One vector is turned by the same rotation once a step. Each row is the vector after some number of steps, and that number follows the row.
The counts run from 0 to 354.
[ 79 145 134  99  98 111 101 144 145  91 194 125 119 128 137 125 146 122
 119 130 140  72 137 124  89 118 161 176 130 100 115 141 163 114 133 147
 151 128 129 125 131 155 103 141  61] => 165
[ 95 154 152 129 103 124 135 150  80 104 133 174 107 106  94 129 155 106
 162  77 106 125 163 178 131 110 137 193 108 138 147 142 125 107 132 171
 168 130 131 145 153 138 114 131 158] => 11
[107 112 148 185 120 145 144 113 111 142 126 113 138 141 121 144 152 111
 168 125 137 168 149 143 187 110  89  88 117 137 130 109  96 147  92 126
 171 125  85 150 114 119 111  91 189] => 105
[105 139 132 126 128 143 117 127  91  96 109 143 106  87  76 111 127 107
 140  45 115 121 155 180 116 119 147 172 104 138 137 148 109 128 141 164
 133 132 130 139 148 115 123 173 150] => 336
[170  77 113 115 124 159 141 135 142 139 199 127 152 158 147 141 104 183
 177 128 129 136 116 105 134 159 170 114 129  97  80 120 164 117 156 106
 147 134 140 152 136 121  90 127 144] => 43
[ 67 141  93 127 110 124 128 136 129 109 169 154 108 112 163 112 147 136
 117 123 129  83 157 110  99 131 163 182 115 123 138  99 118 106 114 106
 144 132 144  66  93 104 121 159  67] => 273
[170  85 117 160 121 168 142 117 100 140 139 114 120 113 103 129 122 147
 156  57 107 144 144 136 151 135 137  77  97 154  92 160 150 143 128 160
 142 141 137 141 181 100 136 130 176] => 341
[131 102 145 177 125 147 166 122 108 145 123 123 141 142 133 148 147 113
 178 115 109 162 134 131 178 114  93  80 109 148 120 111 107 150  85 114
 171 138 104 144 117 117 112  96 190] => 106
[176  78 107 145 114 155 146 134 115 159 184 124 125 159 139 122 117 191
 185 114 127 158 153 100 145 139 161 102 131 107  79 123 168 124 148 147
 134 134 146 149 179 129 113 105 137] => 34
[123  87 114 129 119 147 112 125 142 122 211 123 138 148 124 135 111 186
 171 138 164 141 146 114 132 137 156 150 141  76 100  97 130 113 174 138
 124 129 123 152 127 113  84 106 131] => 41
[158  86  97 157 128 158 133 117 107 123 161 129 128 117 118 124 114 182
 167  89 132 131 171 117 167 132 169 103  95 118  92 139 144 132 159 172
 140 127 151 129 150  85 118  92 163] => 24
[164  93 110  88 122 144 150 143 122 140 178 157 139 147 156 122 113 155
 160 113 102 131 101 117  97 163 166 166 128 115  88 117 168 108 147  82
 143 150 168 135 133 140  99 165 119] => 45
[ 96 137 131 150 127  96 132 140 165 109 148 110 160 165 136 124 144 125
 106 170 155 112 156 129 147 102 116 150 119  69 127  99 117 128 124 125
 159 113  92 138  80 139  72  94  91] => 293
[ 84 131 103 121 145 111 150 153 129 103 145 119 127 134 117  85 123 113
  88  84 119  96 115 142 102 102 128 151 116 129 121 128 143 133  91 134
 152 143 135  88 114 127 111 196  45] => 182
[125 103 132 149  80 173 121 115 142 148 210 119 105 136 177 158 151 141
 174 149 132 122 144  81 136 154 157  71 128 139 109 128 143 129 117 116
 156 130 128 132 140 126 128  99 143] => 259
[104 118 141 186 120 160 146 111 146 135 131  82 128 130 123 127 157 106
 129 120 131 142 147 130 157  88  77  62 126 148 121 118 101 187  81 133
 143 130  77 147 136 126 113 102 155] => 96
[183 128 108 108  92 144 140 136 141 143 139 134 124 108 172 127 124 141
 123 104  95  71 146  93  83 168 180 119 111 124  85 163 189 128 144 119
 142 145 172 104 145 142 130 139 105] => 153
[100 134 126 142 127 147 107 113  99  88 122 135 108  90  71 111 129 127
 140  49 131 120 160 172 131 101 142 170 103 125 140 149 102 135 159 176
 126 120 130 136 139  98 116 145 165] => 337
[105 106  83 168 121 143 127 112 153 127 175 101 142 135 168 125 138 165
 118 159 153 100 162  80 155 127 146  98 103 101 109 109 125 138 121 122
 146 127 122  88  86  84 115 101  92] => 276
[ 74 160 133 148 113 135 144 124 125 130  96 113 105 112 107 101 159  77
  98  79 104 122 142 166 100 105  85 138 129 160 145 114  99 163  78 125
 132 146  96 107 126 145 120 173 101] => 92
[159  96 123 183 134 152 163 115  98 155 100 133 138 118 137 126 147 138
 169 103 106 150 172 127 180 141 117 101  96 136 123 110 103 142 107 111
 150 131 114 113 117  95 117  93 205] => 115
[146 103  85 148 127 145 167 134 153 153 154 114 148 149 192 117 137 165
 122 150 117 105 143  87 135 147 141  85 108 122  93 115 158 140  93 102
 162 143 148  71 111 121 124 115  92] => 278
[ 99 128 117 109 124 130 105 140 134 115 196 158 109 146 128 118 119 174
 167 107 145 126 152 141 106 132 165 206 150  87 122 102 137  99 174 157
 111 128 135 146 137 131  80 143 104] => 39
[ 65 147 127 141  74 161  81 109 129 132 198 145  68 100 149 135 167 150
 152 129 143 101 176 107  97 129 157 158 139 124 139 108 115 108 144 150
 121 123 123 120 147 125 123 128 122] => 256
[165 109 141 174 124 148 118 100 146 145 116 105 138 122 108 124 129 147
 152  97 140 161 159 137 140 117  94 100 136 107 108 120 100 160 151 155
  99 113  79 186 136 132  98  92 198] => 222
[155 119 115 157 119 120 164 156 161 150 147 111 163 183 190 111 149 136
 117 165 114 117 131  97 132 122 120  92 130 109  84 113 169 136  82 109
 169 138 126 110 118 148 103  96  89] => 287
[186 123 140 150 133 132 152 136 147 142  83  94 176 145 128 115 143 101
 102  94 108 118 134 152 135 123 107  77 105 115  78 164 156 174 105 142
 155 133 106 157 120 147 111 103 152] => 314
[116 129 116 121 130 136 127 134  69 100 123 172 101  98  98 110 131 140
 157  59 101 123 167 160 130 128 168 194  94 129 135 138 128 107 148 174
 153 135 163 114 148 103 118 151 138] => 20
[113 145 168 152 120 115 107 128 140  98 119  98 142 124  82 128 133 103
 118  94 146 114 155 170 135  94 103 133 114  89 117 150 115 155 139 187
 139 101  73 183 120 152  88  92 151] => 320
[ 59 146 131 139 133 135 116 117 146  93 117  93 130  93 109 114 144  90
  94  92 132 106 128 150 108  97 101 146 113 128 157 118  89 146 103 111
 126 130  89 109  82 122 104 178 103] => 84
[ 84 129 146 145 116 143 105 120  93  88 147 145 116 112  88 139 140 129
 174  94 144 127 178 154 177 105 144 160 101 106 144 130 104 125 158 184
 162 112 118 154 135 103 103 100 172] => 13
